name the system of each run
In the rows, zero is written as 128.
Dade, seq 1 (6 x 28)
[[124 121 122 140  86  78 100 156 123 163 111 122  98 134 161  85 176  78
  144 142 100 135 141  78 101 115 139 118]
 [156 132 133 166 109 103 103 142 152 167  95 129 116 136 159 124 160  74
  134 133 105 119 136  37  91 132 161 114]
 [184 161 137 165 138 133 113 134 157 172  91 132 152 128 155 142 127  79
  120 105 124 112 137  35  94 138 187 122]
 [165 178 138 156 157 165 129 145 171 171  97 146 173 122 143 152 100  98
  119  83 151 115 131  64 119 151 175 119]
 [160 179 142 134 163 193 146 150 173 163  96 167 161 116 140 165  79 117
  128  79 166 121 123 110 134 166 143 127]
 [133 166 135 117 165 206 159 151 158 137 115 178 136 114 138 156  79 148
  147  94 156 120 100 154 132 154 102 126]]
lep, seq 2 (6 x 28)
[[144 153  96 147 153 119 136  92 166 117 108 117 156 126  90 187  97 111
   90  62 141  94  98  64 126 115 195 120]
 [169 133 130 146 142 114 133  86 124 112 124 109 163 129 115 176 132 105
  104 116 116 110 134  47  95 102 190 116]
 [171 102 160 133 110 118 121  95  89 107 139 114 135 133 150 123 163 122
  133 174  89 144 167  90  85 117 137 120]
 [140  97 168 108 107 133 114 135  91 109 160 128 114 145 177  80 166 142
  168 197  97 165 162 153 106 140  69 124]
 [ 88 107 160  98 114 157 113 161 106 129 155 151  97 132 162  67 136 162
  167 165 121 159 139 210 147 143  43 130]
 [ 81 136 112 106 131 162 136 160 147 142 122 147 100 110 127 109 109 158
  150 113 155 131 111 207 165 146  66 137]]
gav, seq 3 (6 x 28)
[[143 103 109 115 104 114 127 130 129 119 118 151  78 150 153 161 150  93
  170 137  77 108  92  83  75 122 109 120]
 [180 141 132 124 139 153 137 124 141 125 112 159 122 144 146 176 120 100
  162 119 105 100  91  56  68 135 135 116]
 [181 161 141 146 163 188 142 133 163 138 104 166 146 127 147 179  95 111
  140  90 137 101 111  68  97 154 151 115]
 [152 182 142 142 163 193 137 155 171 171  93 165 166 114 145 144  84 119
  129  84 159 124 128 100 130 161 147 128]
 [127 181 136 148 136 153 123 178 162 192  94 139 143 103 148  93 116 117
  127 115 166 137 152 113 151 157 137 132]
 [102 150 157 153 111 125 101 182 139 187  99 115 132 109 158  46 146 114
  133 144 152 151 186 130 160 144 127 136]]
mikov, seq 4 (6 x 28)
[[134 133 126  98 159 183 164 104 128  80 149 164 123 122 118 176  95 161
  146 111 134 114  94 169 122 140  91 118]
 [147 123 155 108 164 203 151 118 113  99 155 166 134 127 155 148  97 166
  153 134 130 136 122 175 120 164  69 122]
 [143 114 176 112 139 197 133 147 106 122 149 175 126 127 180  99 132 159
  170 162 125 154 141 180 121 167  53 118]
 [120 105 162 106 120 158 120 160 102 143 140 152  97 132 184  69 152 142
  174 175 109 167 146 190 120 150  54 126]
 [102 104 153 108 101 115 110 155  91 126 148 136  90 140 168  69 173 138
  168 184 107 159 139 168 126 129  59 127]
 [107  92 142 113  94  76 104 126  85 115 156 106  83 143 141  75 179 130
  152 185  89 152 149 150 122 115  86 136]]
ger, seq 5 (6 x 28)
[[113  91  92 122 108  66 125  86  91  78 151  94 118 137  83 147 150 128
  104 133 104 118 116 119 125  80 153 117]
 [138  79 141 123 112  85 127  79  65  84 173  87 140 141 117 107 158 150
  106 171 106 145 152 142 126  95 129 124]
 [137 110 171 138 116 121 116 109  75 115 157  95 154 126 153  72 166 148
  125 182 118 165 195 136 118 130 121 123]
 [151 134 189 156 125 138  97 147 106 158 128 115 153 125 177  51 167 122
  128 171 130 168 201 118 120 141 136 127]
 [145 136 160 164 115 132  93 180 147 186  96 143 130 124 178  72 153  93
  140 139 130 146 169  87 121 146 139 124]
 [138 141 123 141 113 116 100 178 165 192  84 156  91 130 171 114 143  68
  163 114 117 124 109  69 104 139 138 128]]

runs to name
seq 6 (6 x 28)
[[ 94 104 136 100  94 121 123 170 110 143 137 155  64 136 172  85 159 121
  189 170 102 148 110 167 117 132  62 143]
 [ 82 116 115  99 116 142 144 162 147 139 121 168  56 124 145 121 131 135
  178 118 128 116  77 182 143 141  59 135]
 [108 145  89 103 142 151 145 146 170 129 107 172  98 121 111 170  89 131
  144  71 149 102  71 152 140 129 107 123]
 [145 151  93 134 162 151 141 109 171 117 104 146 139 122  95 204  83 114
  107  68 143  85  86 101 124 129 161 128]
 [187 146 129 150 152 153 150  87 145 103 125 131 165 129 110 187  99 118
  102 103 125 105 128  60  98 137 179 115]
 [193 124 168 143 135 151 128  97  93 113 141 136 171 133 150 139 137 131
  125 159 106 135 165  76  82 127 152 118]]
 => lep
seq 7 (6 x 28)
[[ 88  79 133 101 102  98 116 131  88  99 160 128  71 136 139  74 162 142
  169 174 100 144 133 194 129 120  61 139]
 [ 96 105 153 116 118 134 113 148  97 129 153 120 111 129 147  53 161 162
  150 170 130 173 167 206 154 132  61 133]
 [ 94 133 155 137 109 131 110 175 125 162 127 109 123 118 157  41 139 146
  141 150 143 163 167 187 175 145  90 141]
 [ 84 154 114 144 111 111 110 176 159 187  89 115 117 105 133  65 134 122
  126 126 160 146 142 149 172 145 122 142]
 [ 83 148  82 141 105  75 112 180 169 176  88 114  91 116 114 109 133 103
  132  92 140 116 110 119 156 116 142 144]
 [ 70 112  67 116  93  60 118 153 145 143 111 127  74 134  96 135 141  96
  132 103 123 109  84 136 139  99 131 138]]
 => ger
seq 8 (6 x 28)
[[ 91 103 105 126  75  45 105 129 104 127 129  97  89 139 121  98 177 104
  129 148 101 135 133 122 127  89 125 136]
 [ 99 100 130 118  78  69  92 143  89 125 150 100  95 144 143  71 184 126
  145 180 100 145 139 144 116 106  98 133]
 [100 105 160 115  92 102 100 158  94 138 146 119  97 134 165  49 180 135
  165 183 113 166 159 162 126 121  84 134]
 [ 98 119 167 131 105 117 100 177 110 171 126 133 100 123 173  35 169 126
  169 170 121 166 161 161 143 144  84 133]
 [ 85 125 138 129 101 116 103 192 143 182 103 135  78 125 163  49 156 117
  156 142 131 143 141 152 152 143  97 140]
 [ 77 132 105 120  93 113 103 188 161 181  96 142  71 121 150  77 144  99
  164 121 129 119 105 144 150 140  96 140]]
 => ger
seq 9 (6 x 28)
[[113 116 132 129  86  88  99 178 119 165 121 135  78 136 171  64 184  99
  174 167 103 143 140 121 121 130  95 134]
 [ 82 117 115 107  87 103 118 185 136 167 114 150  54 131 149  89 150 103
  176 135 105 128  94 148 131 127  77 137]
 [ 92 125  87 108 108 114 124 160 163 159 102 160  63 131 119 148 124 100
  167  94 126 103  65 143 134 123 103 133]
 [122 139  83 113 139 122 135 132 172 128 102 160 100 132 100 192 104 105
  141  68 133  93  56 107 117 122 133 119]
 [153 134  97 128 138 137 149 102 151 111 113 156 131 134 106 216 106  99
  122  82 115  87  73  77  94 114 159 119]
 [193 126 142 126 144 153 146  95 116 100 138 146 153 140 142 192 118 116
  138 122 106 106 113  77  73 123 151 112]]
 => lep
seq 10 (6 x 28)
[[144 140 146 140 113 149 104 184 160 184  88 164 103 132 191 108 146  86
  163 128 115 131 126  84 101 147 116 126]
 [141 145 129 135 114 143 115 182 168 170  91 175  82 137 177 110 135  92
  174 115 118 121 111  87 107 149 104 123]
 [147 155 125 128 131 160 127 173 175 164  88 181  91 134 164 149 123  86
  175 103 113 107  90  81 112 152 111 123]
 [147 154 119 127 138 156 128 164 178 160  93 181 104 141 163 167 115  96
  171  90 117 104  83  76  91 142 120 123]
 [168 153 138 136 145 170 133 151 162 145  98 176 117 131 160 164 111 102
  166  97 119 104  98  60  93 156 125 114]
 [173 155 150 133 142 185 133 144 152 143  98 174 129 129 170 157 114 111
  163 112 115 113 110  74  79 158 122 117]]
 => lep
